[[-7.10 -7.09 -7.09 -7.10 -7.09 -7.09 -7.09]
 [-7.09 -7.09 -7.10 -7.09 -7.09 -7.09 -7.10]
 [-7.10 -7.10 -7.09 -7.09 -7.09 -7.09 -7.09]] ans = -7.09

[[ 2.54 -6.47  5.59 -4.96 -1.36 -4.90  0.33]
 [ 5.80 -3.30 -2.04 -4.21 -3.92 -1.17  0.37]] ans = -2.04

[[-0.06  2.56 -3.28  2.19  3.11  2.74  3.13]
 [-0.13 -3.36  4.70 -3.14 -4.02 -3.34 -3.70]
 [ 6.74  1.25 -4.24  1.36  1.87  1.61  1.48]] ans = -4.24

[ 5.06 -0.79 -1.42  0.81 -5.81  1.37  0.03] ans = -1.42

[ 4.71  3.39  4.40  4.05 -3.09  3.00 -6.52] ans = 4.40

[-1.88  3.51 -7.95 -3.19 -5.91  1.54  5.58] ans = -7.95

[[ 0.29 -1.81  0.48  1.81  2.33 -1.45 -3.67]
 [ 0.82  1.71 -3.14 -1.32 -1.53  1.85  1.37]
 [ 7.06 -4.44  0.90 -5.39 -0.27 -5.90 -1.89]] ans = 0.90
---
107,117,48,118
228,14,121,170
-> 228, 14

12,61,3,5,84,51 -> 84, 3

479,702,168,354,368,686,948 -> 948, 168

521,855,348,122,-199,-525,494 -> 855, -525

94,390,768,485,736,628,485
793,533,704,418,679,575,474
-> 793, 94

2,0,9,4 -> 9, 0

13,-35,-27,36 -> 36, -35
---
[[ 2.94 -4.36 -3.84  3.24]
 [ 3.17 -5.43 -4.34  3.74]
 [-4.00  5.96  4.63 -4.11]] result: 4.63

[[ 3.03 -5.14 -4.17  3.27  4.86 -3.85 -3.89]
 [-3.56  6.01  4.62 -4.29 -5.21  4.51  4.28]
 [-3.51  5.41  4.59 -3.31 -4.80  3.97  3.96]] result: 4.59

[[-4.48  6.79  6.06 -4.48 -6.95  5.29  5.11]
 [-4.41  6.55  5.72 -4.70 -6.35  4.95  4.72]
 [ 3.55 -5.84 -4.88  4.38  5.47 -4.56 -4.22]] result: -4.88

[[-0.88 -1.46 -3.08  2.60 -1.84 -5.44]
 [ 0.90  0.84 -1.85 -3.61 -4.61 -4.32]
 [ 7.23 -3.29 -3.29  1.38 -0.48 -1.42]] result: -3.29

[[ 1.45  0.60 -0.65 -1.78 -0.45]
 [ 1.18  0.71  0.90 -3.42  2.41]
 [-0.99  0.54  4.64 -2.61  6.85]] result: 4.64

[[ 3.73 -6.27 -5.45  2.99  2.94  2.22]
 [ 6.35  0.27 -3.30  3.36 -4.53  2.23]
 [ 1.80  5.11  1.86  0.30 -5.63 -0.10]] result: 1.86

[[ 0.06 -2.30  2.15 -1.73  3.51]
 [ 0.88  1.67  1.67 -7.76  7.24]
 [-3.19 -4.62  3.13  1.28  0.71]] result: 3.13

[[ 0.23 -7.00  4.45 -0.12]
 [ 2.21 -4.87 -2.56  0.80]
 [-4.60 -3.67  5.71  0.11]] result: 5.71

[[-3.35  5.91  0.97  2.63]
 [-0.46  6.13 -4.40  7.12]
 [ 1.18  2.69 -1.29  5.44]] result: -1.29
---
Q: [-2.80  7.66  4.85 -3.86  3.77]
A: 4.85

Q: [ 1.88 -2.67 -4.98 -0.81  1.00 -7.54 -2.53]
A: -0.81

Q:
[[-0.57  0.04 -1.54  1.13 -0.87 -0.22 -2.27]
 [-1.29  0.10 -3.45  2.54 -1.96 -0.49 -5.08]
 [-1.73  0.13 -4.64  3.42 -2.63 -0.66 -6.84]]
A: 2.54

Q: [ 2.19 -5.86 -1.23 -3.52  3.53  2.39  3.00]
A: -3.52

Q: [ 3.92 -4.16 -7.71  3.58  4.86]
A: -7.71

Q:
[[-5.77 -0.31 -3.54 -1.84  4.02]
 [ 0.80  1.18 -0.96 -0.39  2.34]
 [ 6.95  1.15 -1.73  2.71 -5.72]]
A: -0.96

Q: [ 2.26  0.74  7.02 -3.70  3.46]
A: 7.02

Q: [ 7.27 -5.09 -4.33 -7.49  1.57]
A: -4.33

Q: [ 3.81 -4.23 -3.34  5.90 -4.45]
A: -3.34

Q: [-2.96 -4.96 -2.78  7.95  2.00]
A: -2.78
